(in the rows, 100 means zero)
Each named move below is a turn or a mirror, shown by a few rows before and after it. Which moves, in which order, take the first row of each later pair to the second? The first pair is answered.
veki (before => after):
[95 98 102 112 108 94 91 88 106 109 112 100] => [96 98 104 111 109 97 95 89 105 108 114 99]
[96 128 100 108 103 118 101 96 88 94 97 85] => [95 126 98 108 100 113 94 93 88 97 92 84]
[99 108 93 97 110 118 100 95 98 101 117 96] => [93 104 95 103 95 99 82 89 92 108 94 92]
Fefu (before => after):
[92 94 91 103 90 84 89 89 92 96 99 97] => [92 99 90 103 92 90 89 90 90 93 98 95]
[108 89 96 90 86 97 84 92 101 92 95 104] => [111 90 97 90 87 101 85 90 100 88 95 101]
[99 77 96 100 92 90 110 112 89 100 112 100] => [99 82 92 101 88 86 103 117 85 99 100 96]
tosid (before => after):
[109 114 88 87 108 127 112 100 96 77 101 101] => [99 98 102 111 94 97 91 62 92 99 119 96]
[105 110 91 76 109 105 90 104 104 98 87 93] => [102 111 96 85 105 103 84 82 103 102 101 89]
[102 108 87 96 91 111 99 102 93 91 84 101] => [98 104 92 104 86 107 92 84 92 97 93 98]
[109 98 107 104 100 101 94 91 95 100 109 103] => [109 91 108 101 100 94 96 103 96 104 102 105]
timig (before => after):
[96 94 81 85 88 112 90 94 97 92 113 92] => [96 88 84 90 86 108 89 93 101 97 117 92]
[98 107 99 108 90 107 96 81 96 96 114 95] => [100 99 101 103 97 109 104 88 106 96 125 100]
[104 88 99 93 117 109 121 115 112 100 101 115] => [100 113 91 96 101 104 94 96 86 91 67 97]
Pairs:
Each pair is two moves apart.
[105 102 101 90 102 117 112 114 97 106 95 108] => [99 105 107 102 89 105 92 82 87 112 99 100]
tosid then veki
[109 101 91 97 106 112 111 121 100 95 102 108] => [103 107 93 117 90 97 84 84 85 99 104 97]
tosid then veki
[101 86 107 106 98 79 95 95 103 116 109 102] => [108 106 90 94 96 94 92 110 90 96 74 93]
tosid then timig
[98 76 121 101 106 81 103 97 116 111 126 111] => [106 87 107 81 114 102 117 132 119 96 104 113]
veki then tosid
[93 100 97 98 97 97 94 118 93 89 73 101] => [87 105 104 112 90 96 82 84 88 97 89 95]
tosid then tosid
[96 107 86 90 106 109 86 103 98 87 83 94] => [91 85 101 102 109 94 91 88 111 106 120 102]
tosid then timig
[104 109 100 106 95 104 89 84 90 97 84 100] => [106 105 97 96 100 102 96 101 94 96 75 102]
tosid then tosid
[100 80 114 101 108 103 113 98 113 111 131 111] => [92 105 106 111 83 90 77 72 85 109 96 89]
timig then timig
[100 105 95 92 101 108 104 113 99 96 96 100] => [98 112 95 100 98 110 99 98 93 97 95 96]
veki then tosid
[95 100 102 105 112 111 115 96 91 89 129 106] => [91 99 104 115 103 95 98 80 84 98 122 99]
timig then timig
[95 97 98 115 95 98 105 62 94 91 100 100] => [103 79 101 101 110 98 126 104 114 91 105 116]
tosid then veki
[110 93 100 83 99 95 110 136 109 104 74 108] => [108 112 107 91 112 130 124 91 108 92 125 103]
tosid then Fefu
[110 120 99 89 126 126 124 104 107 87 114 108] => [104 135 98 100 111 124 106 71 93 87 111 94]
timig then veki
[97 83 104 96 91 82 96 111 99 107 87 97] => [97 100 92 89 95 101 101 113 91 91 77 92]
tosid then veki
[93 97 102 101 91 90 91 100 90 103 89 98] => [93 95 106 101 104 102 102 90 100 101 119 101]
veki then tosid
[106 123 88 95 97 114 95 96 92 98 73 83] => [99 121 97 109 94 109 90 70 94 104 93 84]
tosid then Fefu
[110 94 93 74 79 103 79 107 84 111 71 102] => [108 72 107 72 99 110 105 114 110 120 118 116]
timig then veki
[116 97 110 90 109 108 119 111 95 91 92 105] => [109 93 120 104 104 100 115 81 98 99 116 103]
tosid then Fefu
[105 132 83 92 99 114 76 74 75 88 73 97] => [108 107 85 83 97 88 75 112 82 100 49 107]
tosid then tosid
[100 77 113 97 90 93 97 85 101 119 110 99] => [107 82 110 91 103 111 114 96 110 109 120 104]
Fefu then veki
[94 132 93 105 103 113 92 92 87 78 89 87] => [89 113 107 120 104 100 90 70 94 95 121 90]
Fefu then timig
[108 117 97 102 91 98 91 77 88 82 111 107] => [114 103 94 86 97 94 97 123 95 81 89 117]
tosid then tosid
[98 111 97 103 95 112 96 74 88 93 101 92] => [99 76 108 101 99 83 106 107 109 110 102 110]
timig then tosid
[100 91 109 109 85 70 84 92 88 122 90 92] => [112 105 97 84 106 104 112 137 98 97 78 100]
tosid then veki
[95 117 93 112 89 107 85 70 82 98 97 91] => [98 77 103 110 87 71 87 102 96 119 90 104]
Fefu then tosid
[98 89 107 104 98 101 97 77 101 107 117 96] => [103 76 105 93 102 96 104 110 109 107 105 105]
tosid then veki
[98 94 110 104 94 99 98 111 98 103 83 101] => [93 107 110 110 94 106 96 87 95 100 95 95]
tosid then tosid
[94 113 99 109 102 109 99 77 99 98 115 96] => [96 87 101 105 94 78 91 107 102 114 86 101]
veki then tosid
[100 103 105 107 97 106 105 85 100 106 114 92] => [103 87 109 102 102 99 111 108 110 114 112 102]
tosid then veki
[94 96 94 111 102 72 103 122 97 102 84 111] => [95 103 90 110 103 77 103 124 94 96 78 108]
timig then timig
[97 72 98 110 92 86 91 80 91 113 114 98] => [103 62 98 97 105 95 112 107 104 108 119 109]
veki then tosid
[98 89 94 95 97 81 100 133 100 101 68 94] => [101 119 94 95 116 127 121 99 102 81 113 92]
tosid then Fefu
[93 99 111 102 93 99 90 67 100 101 114 101] => [99 81 111 87 108 98 112 114 117 100 108 117]
tosid then veki
[103 96 103 99 98 128 102 94 104 103 117 100] => [104 80 105 93 94 111 104 115 107 112 104 106]
tosid then tosid
